In the rows, 128 means zero.
Each row of R is roughly a mix of the hidden directions of one of 4 groups.
R:
[[132 128  67 156 146 135 165 112 102 101  98]
 [106 112 138 172 111  71 154 154  99 118 114]
 [130 100  83 140 161 127 117 161 128 157  76]
 [130 128 152  96  94 195 137 122 138  94 140]
 [125 111 142 103  90 178 157 101 132  85 146]
 [108 105 176 150 130  80 145 136  83 109 136]
 [155 154 159  94  99 158 150 103 126  88 157]
 [133 143 121 114 133 164 127 190  94 166 104]
 [112 127 139  88 143 194 109  93 139 128 152]
 [139 113 139 101 106 176 156 126  74  96 138]
 [122 151 132 171 172  77 110 140 112 162 126]
 [119 129 112 147 128  54 133 159 131 150  94]
 [136 129  63 151 152 131 151 105 110 114  85]
 [121 147 107 167 146  63 126 150 129 166 126]
 [114 127 145 143 139  59 109 154 146 162 103]
 [136 112 189  83 107 141 110 133 160 138 154]
 [157 118 118 126 137 142  89 153 139 197 106]
 [100 113 119  93 104 151 158  96 132  79 162]
 [125 105 131 121 111 145 149  66 143  76 149]
 [124 140 141 118 128 132 119 198 109 178 104]
 [ 94  84 147 152 134  77 134 135 107 164 146]
 [135 135 101 143 129 103 168 106 124  73  83]
 [146 126  64 135 125 145 152  92 122  90 102]
 [100  90 136 174 131  79 122 120 110 156 156]
 [143 107 119 125 157 140 105  56 138 101 153]
 [131 129 104 141 154  68  99 146 147 171 109]
 [110 118 200 110 140 121 133 121 107  87 152]
 [167  98 119 110 121 141  84 128 156 180 107]
 [154 148 147 107  98 149  77 151 170 152 133]
 [120  65 146  97 138 129 121  72 140 116 122]
 [144 135 104  94 157 178  91 106 155 157 131]
 [ 96 113 137 167 125  72 155 137  88 110 121]
 [121 119 170 113 107 183 144 101 121 100 164]
 [119 146 144 155 165  73  98 142 139 143  88]
 [108 131 182 132 123  99 159 135 103  76 145]
 [100 109 155 167 126  72 119 141 118 172 126]
 [135 150  73 162 146 126 156 127 113 103  82]
 [113 132 129 128  97 115 129  92 143  77 186]
 [121 121  95 153 168  97  96 157 139 165  96]
 [134 157 104 165 155  69 115 153 118 153 115]
 [ 95 125 158 161 111  73 113 154 134 163 109]
 [141 158  99 124 123 138 125 197 108 161 106]
 [152 160  96  91 127 171 125 131 156  89 102]
 [ 90 158 113 156 145 126 170 126  95  83 143]
 [124 163  81 141 131 121 167 131 103  74 117]
 [158 142 141  70 116 130 154 173 101 152 122]
 [105 148 179 116 117  99  80 133 147 152 158]
 [123 128 112 158 152  54 124 142 118 162 116]
 [138 125  66 155 148 134 165 126 104 104  93]
 [120 121 181 154 130 109  95 154 141 182 128]
 [ 93 133 191 128 133 115  97 142 140 156 164]
 [148 132  86  92 128 174 144 119 145  92  92]
 [169 100 111 120 124 177 103 130 151 173 110]
 [112 121 184  97 105 107 158 155 105  94 121]
 [111 147 192 142 106 123 105 156 135 152 166]
 [149 141 111  99 113 187 144 105 131  79 141]
 [132 105 144  82 101 194 129 114 139 106 137]
 [138 114  77 120 141 167 157  91 131  89 107]
 [159 157 108  92 113 172 132 126 151  78 120]
 [171 166 108 108 122 180 127 117 144  94 107]
 [ 82 137 138 140 148 120 174 114  90  92 158]
 [176 160 114  97 126 181 127 139 139  96 111]
 [158 162  93 112 129 184 119 124 147  94 105]
 [152 117 113 117 129 147 112  67 142  93 173]
 [117 131 187 127 118  87 102 159 129 166 147]
 [142  97  78 137 124 148 164  88 114  91 116]
 [125 119 158 152 120  86 124 164 124 174  84]
 [155 149 134 115 105 180 135 108 122  83 169]
 [158 129  98 121 114 176  84 102 159 156 118]
 [103 112 146 155 116  67 149 163 110 108 102]
 [101 145 102 137 145 118 175 128 104  65 132]
 [122 114 198  83 110 147 134 131 118 103 141]
 [110  98 164 120 115  56 143 139 127 139 149]
 [ 99 123 110 115 135 107 169 106  95  74 156]
 [130 122  65 158 127 123 121 142 126 184 106]
 [ 87 123  97 159 135  74 150 130 107 110  97]
 [162 109 128 102 120 168  88 118 159 176 119]
 [127 155 152 141  95 146 120 103 127  91 190]
 [171 107 121  90 117 143  89 135 153 175 112]
 [138  88 108 149 150 110  87 128 151 171  90]
 [145  93 167  93 131 131  94 149 162 170 124]
 [ 85  96 143 154 145  90 121 148 107 176 141]
 [141 139 179  77 119 173 133 142 133 119 157]
 [116 124 108  81 139 132 170 137  95  86 163]
 [174 112 106 136 124 135 103 144 132 187  90]
 [137 108 152  75  97 189 123 139 126 117 133]
 [ 94 142 143 105 127 119 147 104 138  58 154]
 [130 120 200  95 108 121 143 141 115  92 137]
 [104 136 164  67 136 137 139 119 132  76 118]
 [164 138 123  77 144 175 154 133 123 126  88]
 [141 129 126 116 142 194  95  99 150 153 160]
 [169 135 101 100 150 153  88 159  91 148 121]
 [122 122  72 169 141 134 159  97  88 119 117]
 [133 134 108  86 129 183 146 105 128  84 156]
 [134 127  93 170 142 164  95  92 153 153 153]
 [165 135 108 103 147 169  97 135 145 181 136]
 [175 136 128  80 120 173 108 134 151 162 131]
 [132 132 188  82 104 159 137 141 138  99 144]
 [113 104 160 162 110  71 148 146  92 114 121]
 [110 121 158 155 117  70 158 160 102 100 120]
 [130 122 161 158 135  74 114 159 119 177 114]
 [ 87 108 139 164 126  77 153 137  89 111 117]
 [101 133 133 143 167 111 105 159 121 189 102]
 [111 151  83 114 144 151 159 110 115  70 137]
 [152 151  91 103 118 179 124 133 151  83 107]
 [151 138 122 104 142 186  94  93 161 138 150]
 [136 103 117  86 100 193 138 108 139 105 138]
 [115 138  82  91 139 185 134 126 144 102 101]
 [151 133 191  81 114 152 125 140 145 103 143]
 [132 147  92 147 146 102 132 178  99 168 100]
 [149 124 196  80 113 148 124 139 136 108 141]
 [113 153 164 163 146  90 132 166  90 157 125]
 [152 143 119 128 123 145  69 127 171 167 100]
 [123 165 179 115 112 107  91 166 152 146 141]
 [129 114  93 146 171 124 107 160 125 171  84]
 [161 122 127 125 119 128  76 135 157 185 100]
 [125 103 147 160 133  68 118 158 121 171 111]
 [135 130  98 197 159 101 112 102 125 136 147]
 [113  96 156  91  92 175 159 146 108 139 137]
 [123 127 124 101  84 126 152  95 152  67 143]
 [127 114 120 148 157  56 102 113 143 159 133]
 [115 115 148 162 119  63 150 157 100 113 113]
 [173 117 126 155  89 129  94 117 144 175 103]
 [156 116 147 195 131 123  95 111 147 135 162]
 [136 141 102 150 162  77  99 151 129 175 121]
 [149 139 173  91  93 139  99 160 162 136 149]
 [133 122 130  92 100 203 143 126 128  98 125]
 [146 129 193  82 115 123 140 166 121 112 133]
 [133 156  83 153 138 103 143 175 100 151  98]
 [125 128 139 146 160 118 109 172 113 189  95]
 [167 131 147  95 116 185 102 116 157 146 150]
 [126 116 152 120 101 141 136  76 153  74 157]
 [157  83 106  96 124 107 114  79 121  91 135]
 [134 104 100 126 150 158 137  60 126  92 135]
 [144 152  96  96 130 192 132 118 140  91 117]
 [120 125 150 160 119  82 115 160 132 170  82]
 [117 120  87 202 130 113 129 116 113 154 141]
 [154 121 159 121 100 182  99 121 171 152 133]
 [115 122 177 143  95  94 155 136 122  75 128]
 [159 101 122 144 123 154  75 115 159 175 127]
 [111 180 140 159 121 110 136 176 145 125  87]
 [121 128 173  55 123 154 130 142 134 107 119]
 [165 121 123 115  92 144 144 110 134  66 163]
 [129 138 110 160 154  56 117 144 118 159 118]
 [122 106 149 108 104 181 146  88 138 103 166]
 [167  96 101 119 125 161  94 115 152 173 105]
 [ 88 107 152 152 138  69 124 130 118 170 140]
 [193 155 128  98 114 161 136 133 139  93 113]]

Here is one row from each group, named. Which group is each of the other rows in?
[133 119  81 104 107 192 159 142 120 139 131] : <108>
[120 120 157  85  85 110 160 163 117 108  96] : <91>
[115 154 188 115 105 127  94 142 145 151 167] : <84>
[129 113 129  93 114 132 155  97 128  80 183] : <45>

[100 125 114 178 126  70 152 126 107 100 114] : <91>
[135  98 120 126 140 153  83  85 172 156 106] : <84>
[109 127 135 117 109  94 167  98 100  75 157] : <84>
[163 160 128  84 121 184 142 131 134 103 104] : <45>
[163 123  92 145 129 159  97 113 153 164  84] : <84>
[139 110 160 155 138  67 121 148 114 174 125] : <45>
[ 81 119 116 173 121  84 154 120 107  95 114] : <91>
[150 117 147 153 121 124 100 152 122 203 117] : <84>
[105 141 133 119 134 122 172 124 129  51 130] : <84>
[142 131 107 140 159  66  93 147 123 167 118] : <108>
[130 130 193  98 117 112 152 167 108 103 138] : <91>
[124 104 164 126 104 121 142  95 117 123 198] : <108>
[140 104 116 181 146 112 101 140 113 186 138] : <91>
[ 81 109 142 150 138  75 146 151  96 111 108] : <91>
